In the data rows, zero lies at 7.5, halfway between 7 and 8.
Here are some points, one per row:
[ 8 10 10 12  9  5  5  5  8  6  4  8  7  8  6  5 11  9  8  4 13 13  6 12  8  6  6 10 10  9 12 12  6 11  7  7  9]
[ 8  7 12  7  5  6  9  6  8 10 11  4  3  5  4  0  5  8  4  8  3 13 11 15  8  9  8  7  5  5  4  3  8  4  6 11 12]
[ 5 11  9  6  5 11  8  9  6 11  3  8  0  9  9 11  7  7  3  9 11 10  5  8 13  3  7  7  9  8  6  8  5  4 11  6  6]
[13 12  6  5  9  7  7 10  9  8  5  6  8 10  8 13  9  9  4  7  6  3  6 10  5 10  8  8  3  7  6 10  7  8 12 10  7]
[ 8  8 12  6  8  8  6  1 10  7  8  3  5  9  6  9  6  5  7  9  7  6  9 12  7  7  1 10  6  8  8 11  7  6  6  2  3]
[ 3  5  6  8 13  7  7  6  7  7 10  4  9  8 12  8  6  6  4  9  7  6  5  7  7  7  9  7  6 11  3  7  5 10  3  3  9]
[10 11 13  7  5  7  7  7  9  7  7  8  6 10  8 14  9  9 10  2  7  6 15  5  8  7  6 12  9 11  2  7  4  6  1  8 11]
[ 8  8  9  7 11  8  6  8  3  5  7  7  9 12  5 10  6  7  8  9 10  9  6 11  3  9  4  6 11 12  3  5 11  7  9 10  8]
[ 5  9  8 11  7 13  7  8  5  9  6  8  8  7  8  6 12  7  9  5  6  5  6 11  9  4 10  5  7  6  8  5  8  5  6 11  7]
[11 10  6  8 10  8  7 10  7 12  5  5  9  8  4 11  5  8  5  7  7  9 11  6  3  5  9  3  5 12 13  7  8  6  6  4  7]
[ 4  3  5  8  8  9  9  6 12  7 13 10  6  6 12 10 10  6  7  5  7  5 12  9  8  5  7  6  7  7  8 11  8  4  8  6 10]
[11 10  7 12  5 10 11  7  7 13  9  8  4  7  9 10  6 15  7  3  6  5  6  8  4  9  7 10  4  8  7 11  6 10  9 12  9]
[10  9  8  9  6  7  9  8  6  7 10  8  8 10  9  4  7 12  6 12  6  9  8  9  6  5  8 11  8  9  5  9  4  7  3  6  5]
[11  8  6  3 10 11  5  4  6  8  5  9  8  5  7  6 10  7 11 10  6  8  8 11  7  4  3  9  7 10  7  0  7 12  8 10  8]
[ 5 11  4  9 11  6  9 10  7 11 10  5  9 12  4  9 11  5  8 10  5  5  5  8 10  8  6  9 12  6  7 10  3  8  6 10 15]
[ 3 15 12 12  6  9  8  9  7  7  5 10  5  9  9 11  5  5  8  7  4  8  7  6  6  6  8  3  5  4  4  3  4  7  3  4  8]
[ 7 11  9 11  8  9  7  4  5 11 12 12  8 10 11  7  7  5  8  8  5  9  9  6 11  4  3 10  5  7  8  9  9  6  9  6  6]
[ 6  5  8 10  5 10 11 10  9  8  5 10  6 12  7 12 11  9  3  8  4  8  7 12  3  4  8  6  9  9  9  8  6  7  5  5  7]
[ 7  7  8  9  9  7 10  6  7  8  7  8  7  7  9 10 15  6  6  9 11 13  8  9  7  4  7  5  6 10  6  3  6  3  7 11  6]
[ 4  7  5  6  9  7  8  7  6  5  9  8  7 10  5 10  6 11  9  8  8  9  7 10  6  9  8 11 11  3  3  7  8  5 10  9  2]
[12 12  7  4  6  3  7  9 11  8  5 10 10  8  4  4 13  6  8  8  2  4  8  8 11  4  8  9 10 10  7 10  7  7  5  5  3]
[ 2 10  7  5  6  9  8  7  3  6  6  6  6  7  9  5  9 11  9  8  8  5 12  7  5  2  8 11  2 11  5 12  8  7  7  9  7]
[10 11  4  5  4 10  8  7  5  6  9  8  6  4  5  9  5  4  8  7 12  8  7  7  7  5  5  8  4  9  5  8  4  3  4  8  9]
[ 7  6  7  8  5  7 10  7  6  8 10  5  7  9 11 10  9  9  6  9 10  2  5  4  9  5  5 10  9  9 12  5  9  8  3 10  4]
[ 4 12 10  4 12 10 10  7 10 14  8  6  9  8  6 11 13  9 12  3  9  8  5  9  7  8  3  5  5  3  7  8  7  4  0  8  9]
[ 8 12  7  8 10 11  7  7  9  7  7  7 11  9  4  8  7 10  4 10  8  5  9  9  8 10  6  6  6  6  6 10  7  7  7  6  7]
[ 4 10  4  8  8  7  6  6  5  8  4 10 10  6  4 13  9  5  8  9  3  8  6  7  7  7  9 10  5  4  4 12 10  6  2 11  7]
[ 7  4  5  8 11  9  9  5 10 10  2  6  9  7  8 11  8 11  9  8  5 11  4  5 10  9  4  8  7  8  4  7  9  6  7  7  9]
[ 9  6  8  5  7 11  8  8  6  4  8  8  8  5  5 12  8  6  5  7  8 10  5  4  9  8  9  9  9 10  7  6  5  0  9  6  7]
[ 7  9  4 15  8  7  5  2 13  2  7  3  8 10  6  8  5 12 13  5  7  7  7 10 12  6 10  1  6  8 10  9  1  6  8  9  4]
[ 9  8  7  7  7  5 10  9  8  7  9  9  9  6  7  9  8 11  7  5  3 11  5  9  4  6  9  9  8  8  9  6  6  2  3  2  7]
[ 7  7 11  9 11 13  8  4  9  8  7  9  9  9  6  9  9 13  3  8  2  6  8  5  9  6 10  9  5 12  5  4  6  3  6 12  5]
[ 7  3  6  7  5 12  6 12 13  7  6 12  6  8  9  6  7  9 10  5  7  6  9  8  5  6  6  8  7  6  8  8  9  6  8  5  9]
[ 6  7  7 10  4  9  8  5  3 11  5 11 15 10  5  8  8  7  5  7  9  5 12 13 12  7 11  9  9  8  6  7  4  7 12  4 15]
[ 6  3  9  8  7  5  5 10  8 10 12  5  7  9  8 10 11 10  8  8  6 10  7  8  8  6 10  9  3 11  7 10  6  8  8  7  8]
[ 7  8 10 10 10 12  8  5  1  4  9  7 10  6  7  9  8  5  8  6  5  6  6 11  4  9  8 12  7  6  6 10  8  7  4  4  7]
[ 9  6 10 11 10  6  8  3  4  7  1 11  4  8  7  4 11  8  9  9  9  3  6  7  5  7  9  5  7  9  5  9  9  5 10  8  8]
[ 4  8  9  7  9 11  2  6 10 10 10  9  2  9  5  8  7  5  7 10  7  8  4  6  7  6 13  7  7  8 13  9  6  9  9 10  7]
[ 6  7 10 10  3  9  9  5  7  5  4  3  9  4  7  8  6  6  6 12  9  4  7  7  4  9  5  7 11  4 13  7  5  5  4 10  6]
[ 9  9  6  8  9  8  8  7  8 10 11  9 12  3 12  9  9  7  6  6  8 10  7  7  8 11  5 11  8  8 11  9  4  4  9  5  7]
[ 8  9 13  6  9  3  7 11  4  6 11  6  4 11  6  9 11  5  9  4  8  3  7  7  8  6  6  7 10  6  9  6  6  6  9  8  6]
[ 6  3  8  7  9  8  4  8  7  6  6  9  7  6  5 12  3  7 12  9  7  7 12  8  5  5  5  6  9 10  8  7  2  3  5 10  9]
[ 6  6 15 13  6 12  7  6  8  8  9 10 11  9  3  7 11  6 11 10  8  6  4  6  4  6  3  9  5 12  9  8  8  5  8  4 10]
[ 8  7  5 10  5  8 10 10 12  9  6  7 11  4  4  6  9  4  9  6  6  6  6  1 12  7  6  8  5 11  4  4  8 13  8  8  1]
[ 3  8  6 11  8  3  9  3  9  9  5 12  6  7  5 12 10  8  7 10 11 10 14  5  5  9  6 11  7  6  8  8  7  7  9 10  7]
[ 2 12  2  4  4  9  5  5  6  6  8  7  8 12  5  6 10  5  5  0  7 11  9  6  4 10 10  7  7 10 11  6  7 10  7  7  7]
[ 4 10 15  5 13  9 15 13  7  0  5  6 12  8  9  6  6  9  6  6  8  9  8  4 11  4  9  8  1  8 12 11  4  7 11 11  9]
[ 8  9  9  6  7  5  6  4  3  9  6  7  8  5 12  6  9  8  5  3  5  7  8  5  9  9  7  3 11  9 10 12  8  4  6 10  9]
[ 4 10  5  5  8  8  6  6  7  8  7 11  6  7  6  5  6  8  9  8  8  4  4  9  6  5  9  8  5 13  3 13  5  4  7  6  8]
[ 4  7 10  7  5  6  2 10  9 11  6  9  8  9 11  8  5  6  3  7  9  7  3 10  9 13  6  8  7 11  8 10  6  4  5 11  5]
[ 9  2  8  7  9 13  8  9  9  8 10  7  5  8  2 11  8  5  3  4  8  6  8 10 11  5  7  9  6  9  9 10  6 12  3 11  9]
[ 3 11 10  3  7  7 13 11  7  4  7 11  7  5  5 10 11 10 10 12  2  8  8 12 11 13  5  6  5 13 14 10  7  6  9  7  9]
[12  6  7  8  6  8  7  8  5  3  9 11  4  9  9  7 10  7 10  4  8 10  5  5 12 14  8  7  4  5  6  7  5 11  7  3  7]
[12  9  8  5 12 12 12  3 10 11 12  6  7  9  5  8  7  5  7  7  7 11  9  6  7  7 13  5  9  8  6 12  8  5  9  6  4]
[ 6  9  8 11  8 10  2 12 13  5  4  3  6  8  8  6 11  6  6  0  4 10  6  9  3  6  5 14  7 10  7 10  9  1 11  9  9]
[ 4  9  8  7  8 10  6  8  6 10 11 10 11  6  6  7 12 10  7  7  6  7  7  6  2  9  5  5 11 12  3  7  0  8  9  9  5]
[ 6  9  9  8  6  8 11  2  6  7  8  9 10  8  4 10  4  3  8  2  4  6  6  9  7  6  4  8  7 10  8  7  4  3 10 12  5]
[ 8  7  4  3  3 10  7  7  6  9  7  7 12 10 12 12  5  7 10  9  7 11  6  8  6  5  8  9  4  6 10  6  8 10  9  9 10]
[ 7  2 10  6  7  3 10  4 10  8  6  8  5  6  6 10  9  4  4  6  4  7  6  6  1  5  7  5  2  5  6  8  3 11 11  7 11]
[10 12  5 12  7 10  9 10  9  6 10  8  5 11  7  4  8  3  5 14  8  7 10  3  5  9  5  9  6  7  7  7  5  2  9 10 12]
[ 8 11 10  6  4  9  7  4 12  6  9  8 10  8  6 10 10 11  5  6  6  9  7  6  5  4  8 10  9  5 10  9  7  5  9  6  6]
[ 9  5  8  9  4  8 11  9  6  6  4  5  9  6  7  8  8  6  6  8  6  9  7  6  7  7 10  3 13 10  6 14 11  8  3  9 10]
[ 7 11  3  9 11 11 13  8  7  6  9  7  4  5 11  9 10  7  8  4  7  6  8 12  6  6  7  9 13 10  8  7  4  8  8  5  6]
[ 8 10 12  8  5 11  8  4  7 10  7  6  4  6  7 11 12  8 14  9  8  6 10  8  6 11 15 11  9 12 10  6  5  9  8  9  9]
[ 9 12  9  7  6  7  2  5  8  2 14 11  7  5  6 12  9 13  4  8  6  7  2  6  8  5  8  3  7  7  8  7 10  7  7  8 13]
[ 7  5  8  5  5 11 12  7  6  2  7  7  5 10  6  9 11  6  7  9  3  7  6  7  6  9  7  8  8  8  7  9  5  6 10  9  6]
[ 8  8  8 10  8  5  7 11  2 10 11  7  9  9  6  9  7  7 10  8  4 10 10  7  7  2  5  6  9  7  9 10  9  6 12  9  4]
[ 6 10 11  9  6  9  6  8  8  8  8  7  8 10  8  8  7  7  9  9  6 13  7  7  6  7  7 10  8  9  5  9  7 10  5 10  4]
[ 7  5  8  6  4 12  7  7  3 10  8  4 10 11  6  7 15  9  9  6 10  8 12  8  6  9  4  1  2  6  6 11  4  5  8  7  5]
[ 1  8  8  5  5  8  9  5 11  6  7  2  7  7  6  7  7 11  7  7  9  6  8  3  8  7  8  6 11  8  3  6 14  9 10  4 10]
[ 8  5 12  5  9  9  3 11  7  7  7  7 11  5  6  6  9  8  8  7 11  8  8  8  5  5 12 11 10  2  5  8  3  5  7  8  7]
[ 6  9  5  6  8 12  8  3  5  9  5  6  5 11  4  6 11 11  7  9  4 11  5  2  9  5  3 11 11  7 10  9  2  6  5  6 13]
[ 6  9 11  5  7 11 10  8 11 12  9 12  8 11  9  7  3 10  9  4  6  8  8  6  7  9  7  4 13  7  7  7  8  8  8  8  7]
[ 8 11  9  4  7  9 10  4 14  4  9  9  9 11 10  8 12  4 10  9 11  9  6 11  6  5  9  6  8  8  4 12  7  7  6 11  8]
[ 8  5  5  6 10  9  9  7  5  7  6 13  5 11  4  5  9 11  7  5  6  7  8  5  7  6  3  8  7  6  8 11  6  6  3 11  8]
[ 9  7  8  5  8  7  9  4 12  7  8  7 11 12 12  7  6  8 10  5  5  7  4  8  3  6  7  8  8 10  8  6  7  6  8 10 12]
[ 9  5  9  9  5 10  7  5  6  6  8  8  9 12  8 12 11  7 10 10  4 10  8  9  9  8 10  9  7  7  5 10  8  3  7 10  7]
[ 6  6  6  6  8  5  8  6  9  8  8  8  9 12  7  6 10  8  6  6 11  4  7  8  9  8 10 10  5  9 12  2 10  2  4  6  6]
[ 8  9 10  6  6 10  4  7 10 10  7  4  9  7  9 10 12  8  4  9  4  7  8  9 10  4  7  8 10  6  7  8  2  7 11  7  7]
[ 7  8  9  5 10 10  4  7  8  8  3  8  6  9 11  6  8  5 10 10  0  7 11  7  7 10  8  7  7  6 10  8  5  6  7  6  6]
[ 7  8  9  7 10 11  4  6  9  3 10 11  9  7  9  8 10  9  1  9  7  8 14  7  6  8  4  5 10  9  8  8  7 10  4 11  5]
These points spread out most along one direction. How far along it is each point below, from 0 to 99? 50 is the average, and the first point above lies past it. One standard deviation of the points above along it is 16.
[11  8  6  3 10 11  5  4  6  8  5  9  8  5  7  6 10  7 11 10  6  8  8 11  7  4  3  9  7 10  7  0  7 12  8 10  8] ~ 28
[ 4  7 10  7  5  6  2 10  9 11  6  9  8  9 11  8  5  6  3  7  9  7  3 10  9 13  6  8  7 11  8 10  6  4  5 11  5] ~ 61
[ 7  4  5  8 11  9  9  5 10 10  2  6  9  7  8 11  8 11  9  8  5 11  4  5 10  9  4  8  7  8  4  7  9  6  7  7  9] ~ 54
[ 4 10 15  5 13  9 15 13  7  0  5  6 12  8  9  6  6  9  6  6  8  9  8  4 11  4  9  8  1  8 12 11  4  7 11 11  9] ~ 75
[ 7  8 10 10 10 12  8  5  1  4  9  7 10  6  7  9  8  5  8  6  5  6  6 11  4  9  8 12  7  6  6 10  8  7  4  4  7] ~ 24
[ 8  8  8 10  8  5  7 11  2 10 11  7  9  9  6  9  7  7 10  8  4 10 10  7  7  2  5  6  9  7  9 10  9  6 12  9  4] ~ 40
[ 8 10 12  8  5 11  8  4  7 10  7  6  4  6  7 11 12  8 14  9  8  6 10  8  6 11 15 11  9 12 10  6  5  9  8  9  9] ~ 41
[ 6  3  9  8  7  5  5 10  8 10 12  5  7  9  8 10 11 10  8  8  6 10  7  8  8  6 10  9  3 11  7 10  6  8  8  7  8] ~ 67
[ 3  5  6  8 13  7  7  6  7  7 10  4  9  8 12  8  6  6  4  9  7  6  5  7  7  7  9  7  6 11  3  7  5 10  3  3  9] ~ 58
[ 6  9  9  8  6  8 11  2  6  7  8  9 10  8  4 10  4  3  8  2  4  6  6  9  7  6  4  8  7 10  8  7  4  3 10 12  5] ~ 40
[ 8  8  9  7 11  8  6  8  3  5  7  7  9 12  5 10  6  7  8  9 10  9  6 11  3  9  4  6 11 12  3  5 11  7  9 10  8] ~ 19
[ 4  7  5  6  9  7  8  7  6  5  9  8  7 10  5 10  6 11  9  8  8  9  7 10  6  9  8 11 11  3  3  7  8  5 10  9  2] ~ 37
[ 4 12 10  4 12 10 10  7 10 14  8  6  9  8  6 11 13  9 12  3  9  8  5  9  7  8  3  5  5  3  7  8  7  4  0  8  9] ~ 49
[ 4 10  5  5  8  8  6  6  7  8  7 11  6  7  6  5  6  8  9  8  8  4  4  9  6  5  9  8  5 13  3 13  5  4  7  6  8] ~ 42
[ 8  5  5  6 10  9  9  7  5  7  6 13  5 11  4  5  9 11  7  5  6  7  8  5  7  6  3  8  7  6  8 11  6  6  3 11  8] ~ 34
